Rotation paths and how fast each direction turns (degrees per step):
Each turn is a multiple of 5 degrees from 10 to 175, or 0.
Each row of a path follows its step; steps can be skipped.

step 0: [  0  -8   3 -12  13 -15   3   6 -10  -4   3  -7  10  19  19   7 -13  17
 -14  18 -11 -20 -15  13  -7   0  -5   8   6   3 -14   1  35 -14   7 -20
   8  -3   5  13   4 -12  -8 -19   2  -5  -1  10  -2   1   0  -5  11 -18]
step 3: [  2  11  -4  -1  -3   6  21   2   7 -17  12 -14  12   6   8 -12 -18  27
  -4  -6   5  -3  -2  -3  -5  -8   4  16  -7  29  17   6  -2   4  11 -11
   6  -3   1  15  -9  -9  -1  -5   4  14   9   4  22 -29  13  19   6   0]
step 10: [  3  10   0 -10   5 -18  22  -3  -4   0   4 -27   2   4   9  -3 -21  19
   2   2  -1 -24   6  19  -2   4   3   1  -1  12  -1  -3  -1  15   0 -22
  -3  -1 -15   5  19 -24   8  -9   9  15   4  16   9  -1  11  -4 -11 -22]
step 13: [ -2 -15  -4  -7   0   0  10   8   2 -18  -4 -18  -5  25   6 -10 -12  22
 -10   6 -18   3  -4   5  -9 -10 -30  14  14  -3  10  20   9 -15   9  -5
  -1  -9  12  26 -13   0  11 -15   4   4   3  10   4  -5  11   4   6   0]
step 19: [  2 -16   4  -5  15   0   2   5  17 -12   8 -14   2  36   5  -2  -3  28
 -15  -7  -3 -15  -6  15  -4 -14  12   3   7  17  10 -16   9   4  10 -20
   8   0   8  19   2 -10   3  -4 -17   3  -7   8  -2 -15  -9   6  -5  10]
step 21: [-10  -1  -3  -4  21  -3  11   6  10 -13  -8 -18 -11  -1  12   1  -7  15
 -14  -9  -6  -6   4 -14  -9  -3  -5  21 -12  12  15  19  25   4   6 -10
  -3  -5  -6  16 -14  10 -17  -9  11   6   8   7  11 -11  -5  11  -3 -29]
step 23: [ -8   6 -17  -4   0 -10  30   7 -19  -8   2 -25  12   9   8   8 -13  24
  -3  -4  -2  -5   5  16  -9   1 -23   1   5  17  18  -4  -7  -4   9   7
   4   0  -9  -3   9   3   4  -2   1   0   6  14  12 -27  24   6   4   3]
step 24: [-14  16  -8 -17   1  -9   1   4 -16 -14  15 -15  15  23  11 -11  -9   0
   4  -3  -1  -7  -2  23 -19  -8  -1   6  -4  -7  11  -5   1   1  13   0
 -13 -16  -6   1 -22   0   4   0 -10  -7  11  -4  -8 -30 -13  25  -2   2]
[-4  1  5  8 -2  0  4  0 -4  2  2  3  5 -3  1  9  3  3 -1 -4 -3 -1 -1 -3
 -5  0 -1  2  1  6 -5  1  5  1  1 -2  4  1  4 -5  0  5 -1 -1 -3  2  5  0
  0  0  4 -3  1  1]
160
[ 1  8  0  0  1  4 -8  2  1 -1  4 -1 -3 -5  4 -2 -4  7 -1 -5  1 -5  1  3
  3  0  1 -1  3  4  0  2 -1 -1  5 -1 -1 -1  7  0  4 -1 -2  1  4 -2  1 -1
 -7  2 -2 -7  0 -1]
40
[  2   0   1  -5   4   4   3   1   1  -3   0   1   4  -1  -1   0  -2  -2
  -1   3   7   0  -3   4  -2   3   3   0  -1  -3  -2   1   2  -5   1  -7
   0  -3   2  -4  -1   6  -5   0   0 -12   1   1   1  -4   0  -1   7   4]
90
[ 1 -7 -1  3  4 -4 -2  5  5  4 -2  7 -3  4  0  1  0 -3 -7  1 -3 -1  1  2
 -4 -3  0 -1  3  1  1  6  4 -6 -2  1  2  0  3  5  4  4  3 -3  0 -1  2 -3
 -1  3 -7  0  2  0]
55
[ 3  1  5  1 -2 -2 -6 -4  1 -4 -1 -2 -2 -2 -3  6 -3  1  1  3 -4  2  6  4
 -2 -3  1 -1 -3  2 -3 -6  3  0  3 -4 -1  2  0 -2  4 -5 -2  2 -2 -1 -3  4
  4  4 -6  5  7  0]
40
[ 3  2 -1  5  7 -3  0 -7  2  1  2 -3  2  1  1  1  0 -2  2  5  3 -5 -1  0
 -2  4  2 -1  1 -5 -3  6  3 10  3 -1  1 -1  6  3  0 -4  3  2 -6  0  0 -3
  1 -3 -1  2 -3  2]
70

step 9: [-10   7  14   9   8  -9  25   2 -14 -13   0  -2  15 -13   5  -3  -1  21
  18   8  -7   6   1  -3   6  15  10   0  10 -19 -28  -2   6  -1  15  16
 -15  -9  -8   8 -20 -12  11 -12  14 -13   7  -6  10   9  -3  -9   7 -28]
step 13: [  8 -17  12  11  -5   4 -10  13   0   6  -4  24   2  13  10  -1  27  -5
  -1 -24  19   2   7   1  16 -21 -26   0 -22   2  13 -13 -16  -1   4   6
  -2   2  -3  12  -2   7   1  -6  -9   3 -12  12 -10  -4   5 -21   4  26]
step 15: [-15 -11  -8  18  11   0  14 -30   4   0   0   6  14  -4  -2  -7   0   6
 -11  16  -5   4   5  -9  10   1 -11 -15   8  -4  -8 -18  -7 -26  25 -11
   5 -12  -9  12  -4  16 -10   4  -3  -7  -4 -16  18   8  16 -20  -4  23]
step 17: [ -2 -10  -4   3   8   6  12   0  11 -12   4   1  22 -24   6   9  -6  -3
 -14  33  19 -15 -15  15   1   6   5   3  23   0  -3  28 -13  -3  -1  10
 -17 -16 -14  -6  12 -21   3   0   5  -1  12 -11   8  10   0  10  -5   1]
step 18: [  2 -13  21 -22  11  -7  -1 -24   2  -2  12 -19 -15   3 -15  -5  -3 -27
  -9  -6   8  -9 -12  11  -8  -5   1  13   9  -3  -2   5 -14 -14  28 -12
  -6   5  10 -22  15   0   7  -2 -23   7   9  -5 -14   6  10   6  -4  -7]
step 26: [  8 -28  -3   1   1  -6  -2 -11 -13  -1  12 -15  -9  14  -2  22 -26 -17
  13  -6  -8  13  -7  -9   8  -9   7  14  -6  22 -21  -9  11   3  15   6
  -7  18   9   5  15  13   0  10  -3  13  -8 -10  12  14   1 -19 -13   0]
step 27: [  2  -7 -11  -1  15 -15   9   9  -3  30   8  -2  -1   9  -4  13   1  23
  26 -22   9  -6 -17  -9   0  11  12  13 -11  12   1 -10  21 -19   0   5
   6 -13 -12   2  -1  -5  -6 -16   9 -12   8   5  21  10 -18   9  -2   9]
step 30: [ -5  -1   7  -9  -4   1   6   2 -14   7   9   9 -15 -25  21  -9   5  -8
  -7  14  11   5  17  -3  -7  19  -4  -2  -3  -6  19 -11   0  -1 -11 -14
  -9   9  21  -6 -22   8 -10 -23  16 -16  23  21  -1   2   1  23  -1  -7]
[ 0  1 -2 -4 -3  3 -1  0  0  4 -1 -3 -4  2  0  4 -1  4  5 -3 -1 -4  9 -2
 -2  9  0 -3  3 -2  2 -4  2  5 -5  0 -3  3  2  3  6  1  1  3  5  3  5 -2
 -2  3  1  0  2  1]
10
[-3  1  3  4 -1  4  5  6  3  6 -1  3  3 -3 -6  2  4  2  0  1  4  3  1  2
  0  0 -4 -1  0 -1 -4 -1 -1  3  1 -4 -6 -5 -5  3  3 -4 -4 -4  2 -2  0 -2
  2  2  0 -7 -6  3]
175
[ 2 -1  0 -2 -2 -4  1  4  4  4  2  7 -2 -2  0  2  1 -5  2  0  4 -2  4 -1
 -3  0 -6  0 -1  3  1 -4  1  3 -1  1 10 -1 -4  5 -2 -4  0  0 -5 -2  6  3
  2 -4 -2  8 -2 -2]
130
[-5 -4  2  1  1 -1 -8  2  3  2  1  4  6  0 -2 -1 -2  0 -1  5 -5 -6  0 -4
 -6  2  1 -3  4  2  7 -2  0 -1  2  2  2 -3  2 -6  0  1  1 -6  4 -3  1  1
  2  1 -7 -3  3  4]
145
[ 1  0  7  5  5  4 -3 -1  0 -4  5 -1 -3  5 -3  2  1 -6 -2  1  5  5  2 -1
 -4  6  2 -6 -3  2  5  7 -2  2  0 -1 -3  0  2  1  1 -5  5  2  1 -6 -1  1
  1  2  0  4 -3  0]
55
